In the rows, zero is written as 128.
D: rows in a few groups, each row roughly a mix of its group's directions
D (100 x 10)
[[161 141 106 120  68 104 168 125 107 140]
 [160 157 103 119  97 129 169 117  86  96]
 [ 92 132 148 176 120 119 139 110 128 188]
 [116 104 163 167 133 123  92 114 156 178]
 [ 81 116 130 144 133 137 186  88 105 131]
 [132  97 132 157 181 160  89 100 137 139]
 [174 106 126 107 125 135  61 135 152 133]
 [157 131  87 183 126 164 140 107 154 133]
 [113 121 128 101  97  95 129 175 174 157]
 [156 145  87 100  80 110 145 149 121  94]
 [153 106 137  95 164 161  85 141 145  93]
 [119 129 123 126 138 162 169  76  80 129]
 [125 115 109 117 177 158  64 126 136 134]
 [100 148  76 123 130  98 164 111  92 106]
 [138 141 146 139  80 105 190 117 104 123]
 [117  96 135 152 174 155 102 115 149 177]
 [112 131 155  74 126  88  87 150 125 150]
 [ 99 114 158 179 108 117 138 145 155 173]
 [ 88 120 145 140 186 128  85 123 151 147]
 [144  88 104 130 156 142 126  79  84 149]
 [ 91 112 102 122 150 150  81 147 147 172]
 [ 96 121 150 180 102 112 144 139 147 176]
 [121 183 160 150  96 124 138 157 159 102]
 [100 159 118 145  98  74 120 147 155 162]
 [ 93 119 161  83 125 100 120 156 125 174]
 [152 151 122 104 102 107 144 146 116  60]
 [163 119 119  95 147 161 146 105  89  84]
 [101 120 145 112 163 110 105 152 159 185]
 [170 138 122 147 114 140 136  85  72 105]
 [125 124 155 154 175 158  83 105 116  98]
 [172 130 134 123 117 107  71 173 142 141]
 [158 155 110 116  79 115 150 137 115  75]
 [ 75 129 139 158 144 138 173 101  97 144]
 [180 121  91 160 104 165 142 128 157 116]
 [126 141  90  74 113 115 165 165 128 105]
 [143 141 148 134 113 117 191  98 106  89]
 [ 84 150 130 133  98 114 186 128 105 155]
 [ 82 128 120 130 138 151 187  87 114 121]
 [152 167 109  99  80  90 129 156 142 117]
 [120 117 133 126 144 125  79 125 154 196]
 [118 107 139 146 107 118 103 182 184 133]
 [158 159 135 163  74 119 161 104 110 140]
 [ 85 132 147 154 167 124  97 108 141 175]
 [115 156 128 123 118  76  95 162 173 140]
 [ 94  88 127 144 172 136  91 130 116 169]
 [126 110 133 139 186 161  97  96 101 104]
 [166 154 113 140  95 131 163  99  81 109]
 [ 93 155 128 131 105 112 197 136 106 120]
 [146 147 110 132  59 103 167 142 120 132]
 [145 144 145 134 105  87 143 146 170  75]
 [118  98 145 138 134 130  91 177 183 124]
 [174 144 120 144  72 116  92 105 112 121]
 [110 148 146  85 133  79  84 144 131 152]
 [146 107 145 106 178 177  93 108 121 114]
 [115 117 111 113 155  97 147 163 140  65]
 [170 123 117 138 126 141 126  83  68 108]
 [167 133  99  97  91 128 157 139 108  83]
 [153 149 142 140  74 103 172 110 118  98]
 [134 144 144 140  72  88 174 141 143 113]
 [139 176 154 180  93 132 156 109 127 127]
 [162 144 121  95  88 109 135 153 123  74]
 [143 119 135 115 165 116  78 176 165 121]
 [145 104 130 134 167 143  62 115 151 150]
 [138 158  90  95  99 106  79 148 151 125]
 [182 163 120  88  90 137 109 112 113 134]
 [133 146 114 142  99 133 188 127 106  77]
 [118 104 133 106 181 145  77 137 125  93]
 [180 153 108 115  92 137  75 132 129 128]
 [117 113 135 117 184 121  98 167 171 113]
 [ 85 127 146 125 137 118 118 167 189 151]
 [ 61 109 130 136 154 122 167 138 158 131]
 [110 112 126 117 173 127  87 172 170 136]
 [100 159 126 115  83 100 181 146 115 143]
 [147 114 129 110 137 124  68 142 165 174]
 [131 124 147  81 129  98  72 151 144 157]
 [ 84 108 109 126 164 168 126 104 104 166]
 [190 141 122 117 117 144  79 117  96 131]
 [137 160  91 111  76  85 128 155 140 119]
 [141 103 119  99 175 165 119 118 110  79]
 [101 111 112 125 155 133  72 161 164 155]
 [104 126 153  86 139  94  95 154 140 173]
 [ 83 120 137 109 153 123 115 170 182 138]
 [108 140 147 121  96 101 126 175 183 146]
 [137  91 119 171 143 184 164 118 136 130]
 [162 116 155 166  86 110 101 102 120 161]
 [155 145 145 137  74  82 142 157 151 111]
 [125  81 101  84 173 135  99 130 111 119]
 [104 127 124 148 115  77 177 165 142 105]
 [160 152 102 124 109 136 167 105  78  97]
 [156 150 122  89  71 101 125 149 119  99]
 [121 105 118 121 174 159  82 130 104 169]
 [ 74 123 139 152 191 109 133 113 127 135]
 [142 149 124 145  61 112 166 124 114 158]
 [143 105 162 114 174 166  82 129 148 123]
 [105 141 151 149 161 136 123  78 106 177]
 [112 111 131 149 159 142  90 106 142 190]
 [143 113 120 115 162 160  79 132  96 171]
 [ 76 124 117 149 123 132 171  79 136 103]
 [171 125  93  97  97 117 146 120  80 108]
 [160 133 112  97 155 169  81 136 105 154]]

the one row of each list that fits no group (the others fit one group, some only roughly)
    z_729: [ 83 106 125 137 159 112 103 159 181 127]
    z_211: [134 154 145 158  97 115 167  80  93 118]
    z_845: [ 85 113 112  98 147 117 144 162 172 160]
    z_45: [ 86  93 139 140 188 141 144 109 107 139]
    z_776: [107 104 161 137 150 128  74 148 172 146]
    z_500: [146 139  99  79 147 131  78 139 142  92]
    z_421: [169 141  94  88  92 143 137 117  96 100]
    z_302: [168 144 101 112  72 139 153 110  94 124]
    z_701: [ 92 123 112  92 126 112 150 175 173 147]
    z_136: [115 150 127  99  96  93 116 149 148 187]
    z_862: [140 136 143 133 133 141 182  83  77 135]
    z_156: [153 143 128 102 107 123  67 157 169 136]
    z_875: [165 159 119 129 100 134 154 111  81  86]
    z_616: [177 125 111  87 110 146 144 143 115  78]
    z_370: [ 80 134 148 105 151  98 119 139 135 185]
	z_211
    z_456: [101 126 128 168  94 107 188 131 115 150]
    z_638: [ 89 124 126 146 103  93 129 167 181 144]
    z_189: [112 122 178 160 136 127  78 139 169 137]
    z_413: [125 108 121 128 172 137  58 147 146 140]
    z_850: [123 121 103 126 143 140  50 135 155 147]
    z_888: [138 105 135 132 184 123  68 138 146 108]
    z_340: [124 138  87 142 119 114 190 110 102  95]
    z_71: [173 149 125 145  82 124 147  99  86 112]
    z_860: [ 97 102 141 117 187 145  86 138 150 118]
    z_283: [123 134 137 121 180 120 122 136 173  73]
    z_461: [108 141 134 132 126 110  69 149 175 163]
    z_18: [138 144 113 134  55 114 123 141 117 170]
	z_340
    z_757: [117 120 125 104 154 117  96 113 123 201]
    z_578: [ 67 103 118 132 175 154 141 110 128 146]
    z_487: [127 163 115 129  85 107 178 134 108  88]
    z_956: [ 83 107 122 115 186 144 116 153 157 143]
    z_476: [172 138 126 137  60 103 142 117 108 141]
    z_805: [155 130 128 112 122 140 184  98  76 109]
    z_770: [ 98 106 103 131 169 161  78 107 126 148]
    z_286: [ 96  96 117  84 163 127 108 167 160 126]
    z_142: [156 138 117 109 105 117  74 175 146 156]
    z_665: [ 95 117 138 116 164 113 140 181 175 128]
	z_757
    z_588: [123 112 126 176 150 166 126  76 101 115]
    z_289: [ 93 131 152 110 151 120  89 150 176 162]
    z_482: [165 131 121 121 116 123  58 160 129 154]
    z_448: [173 120 134 118  87 131 176 150 117  91]
    z_970: [154 111 138  92 129 116  63 148 153 150]
    z_398: [ 93 121 128 106 183 145 101 155 149  94]
    z_364: [102 127 148 173 104 114 168 121 119 179]
    z_249: [ 82 133 125 154 133 129 155 120 138 194]
    z_641: [ 91  91 100 100 180 137 139 129 140 157]
    z_307: [113 108 148 106 135 113  76 172 171 132]
    z_961: [152 125 118 106 142 145 171 102  81  86]
    z_67: [ 98 118 125 150 154 144 126 113 141 201]
    z_152: [141  99 150 103 162 131  63 135 144 148]
    z_301: [124  92 130 126 188 152  90 100 108 123]
    z_722: [139 118 128 164 161 157 128  71  90 137]
	z_289
    z_613: [ 89 114 168 170 147 120 124 132 152 174]
    z_930: [179 149 142 126  82 116 159 113  92 114]
    z_692: [152 160 114 108  71 107 165 150 119 108]
    z_40: [164 135 122 106 114 125 120 129 104  54]
    z_165: [159 162 159 175  81 121 126 105 116 124]
    z_890: [119 115 140 129 179 168  85  91 119 145]
    z_272: [132 148 181 181 100 126 105 125 156 140]
    z_149: [135 158 122 116 113 120 186 117  85  89]
    z_732: [125 163 123  95  78  85 145 157 132 144]
    z_124: [ 90 111 122 124 159 121  99 173 177 144]
    z_783: [153 162 107 103  84 116 163 148 109  92]
	z_149
    z_622: [147 106 143 141 181 124  78 120 135  89]
    z_447: [ 89 145  87 132 129  87 154 119 118 174]
    z_811: [162 124  92  94 127 130 134 120  78  83]
    z_939: [138 135 144  81 130  91  65 140 134 132]
    z_347: [151 130 121 117  86  96 154 177 149  92]
    z_843: [ 99  86 130  96 148 114  99 156 164 160]
    z_288: [157 147 132 132  61  95 126 161 139 144]
    z_810: [136 159 122  89  76  88 120 156 137 150]
    z_405: [152 147  99 135 105 132 185  97  88 130]
    z_754: [141 148 130 128 122 127 181  84  75 126]
    z_601: [ 92 108 146 147 141 128 189  94  98 126]
    z_260: [162 160 120 145  76 117 169 108 101 127]
    z_791: [127 148 137 120 130 121 194 109 127  73]
    z_708: [ 97 117 121 176 166 157 168 102 117 134]
    z_540: [ 99 120 111 128 156 170 145  73  95 129]
	z_447
    z_196: [155 117 143 162 157 175  99  99  95 117]
    z_264: [119 113 108 108 187 164 108  99 105 105]
    z_667: [162 137 142 107 129  96 107 189 161 122]
    z_503: [155 126 113 110 165 158  60 131 124 134]
    z_126: [103 129 120 169 142 152 195 114 115 112]
    z_390: [121 105 164 131 192 153  92 114 138 133]
    z_702: [162 119 116 145 170 144  74 104 132  96]
    z_122: [101 112 122 118 198 160 124  99 127 108]
    z_188: [ 72 129 102 144  87 126 151 127 152 165]
    z_617: [169 146  98 136  83 135 158 133 129  82]
    z_923: [ 90 140 111 107 129 159 196 113 120 122]
	z_196
    z_454: [110  93 140 153 178 159 104 105 132 164]
    z_305: [102 106 169 161 169 140 101 127 152 162]
    z_489: [167 115 122 129 127 144 135 139 132  51]
    z_609: [145 151  91 103  92 117 186 133 106 119]
    z_83: [140 153 104 113 151 157 146 117  83  76]
    z_798: [153 166 122 112  71 109 154 155 123  99]
    z_42: [165 152 150 131  79  99 171 127 119 103]
    z_194: [154 141 101 137 115 135 172  88  76 120]
    z_753: [120 134 152 106 139  98 172 184 157 117]
    z_315: [108  79 133 110 167 127  77 137 144 150]
    z_989: [111 118 108  99 180 174  99 137 125 156]
    z_88: [145 136 123 145 126 124  65 156 147 177]
    z_919: [ 85 117 134 142 151 137 182  86 123 102]
    z_6: [162 148 123 138  85 133 135  82  79 123]
    z_374: [ 97 100 127  99 150 117  98 167 175 150]
	z_88
    z_308: [143 128 120 109 154 133  64 167 161 134]
    z_459: [ 99 119 141 138 147 129 195  93 122  97]
    z_912: [131 148 138 165  94 145 153  77  91 144]
    z_915: [ 98 106 158 125 152 122  76 156 170 135]
    z_265: [142 114 139 106 171 173  73 114 135 122]
    z_342: [159 162 134 168 112 142 148  87  89 109]
    z_314: [170 137 106 132  85 140 154 130 121  72]
    z_415: [ 98 117 102 112 172 163  88 140 138 164]
    z_627: [106 106 138 156 188 160 111  92 125 137]
    z_345: [ 93 106 131 112 128 107 118 166 181 166]
    z_140: [ 87 129 149 165 148 124 102 114 143 184]
    z_151: [136 144 108 130  75  89 177 152 124 112]
    z_473: [ 73 149 129 149 128 119 175 113 113 167]
    z_867: [118 119 114 123 171 170  85  85 109 135]
    z_709: [ 98 102 109 131 178 161  86 106 118 147]
	z_912
    z_653: [ 93 108 127 106 138 110 121 165 179 169]
    z_676: [121 120 128 120 167 164 156  85  78 132]
    z_269: [102 105 153 133 130 111  94 153 180 169]
    z_82: [111 116 119 152 146 129  75 161 182 129]
    z_247: [115 163 115 122  91 105 183 139 106  96]
    z_772: [152 121 122  86 157 142  77 148 151  92]
    z_429: [166  99 133 110 152 137  64 136 151 114]
    z_693: [171 136 120  84  82 109 106 158 142 114]
    z_884: [175 148 130 124  97 135 146  86  81 111]
    z_769: [ 82 127 158 124 151 121 162 116  81  95]
    z_4: [114 162 127  96  79  92 165 154 122 136]
    z_716: [160 153 134 170 114 143 145  84  86 110]
    z_21: [139 146  87 122 115 127 194 107  97 140]
    z_577: [142 131 142  94 124 100  55 133 139 147]
	z_82
    z_113: [ 95  88 105 119 187 145 128 112 131 157]
    z_206: [122 126 156 167 120 149 144  91 106 185]
    z_998: [163 128 109 114 151 161  62 118 109 127]
    z_349: [161 141 141 134  64  95 126 165 134 143]
    z_39: [127 132 165 149  92  77 149 139 169 143]
    z_952: [151 134 131  87 119  98  60 139 140 132]
    z_630: [155 149 109 125  70 128 168 109  93 138]
    z_936: [100 134 144 145  92 100 196 134 140 123]
    z_604: [141 135 125 132  78  88 164 171 146 108]
    z_293: [110 140 168 152 103 110 108 156 181 152]
    z_68: [154 139  99  76 136 133  82 139 138  91]
	z_39
    z_975: [128  98 128 172 166 168 110 101 147 157]
    z_183: [165 147  91  97  82 127 151 124 100 101]
    z_697: [ 81 109 122 133 193 152 136 118 145 147]
    z_297: [106 118 150 160 134 135 131 114 105 201]
    z_786: [166 156 151 172  79 126 127 103 108 120]
    z_889: [129 162 120  86  84  86 143 158 122 110]
    z_703: [ 88 108 131 121 176 123 118 169 172 131]
    z_16: [116 117 121 116 181 134  74 155 165 128]
    z_304: [119 106 120 124 172 127  68 154 164 127]
    z_779: [151 106 129 114 151 162 165 104  85  90]
	z_297
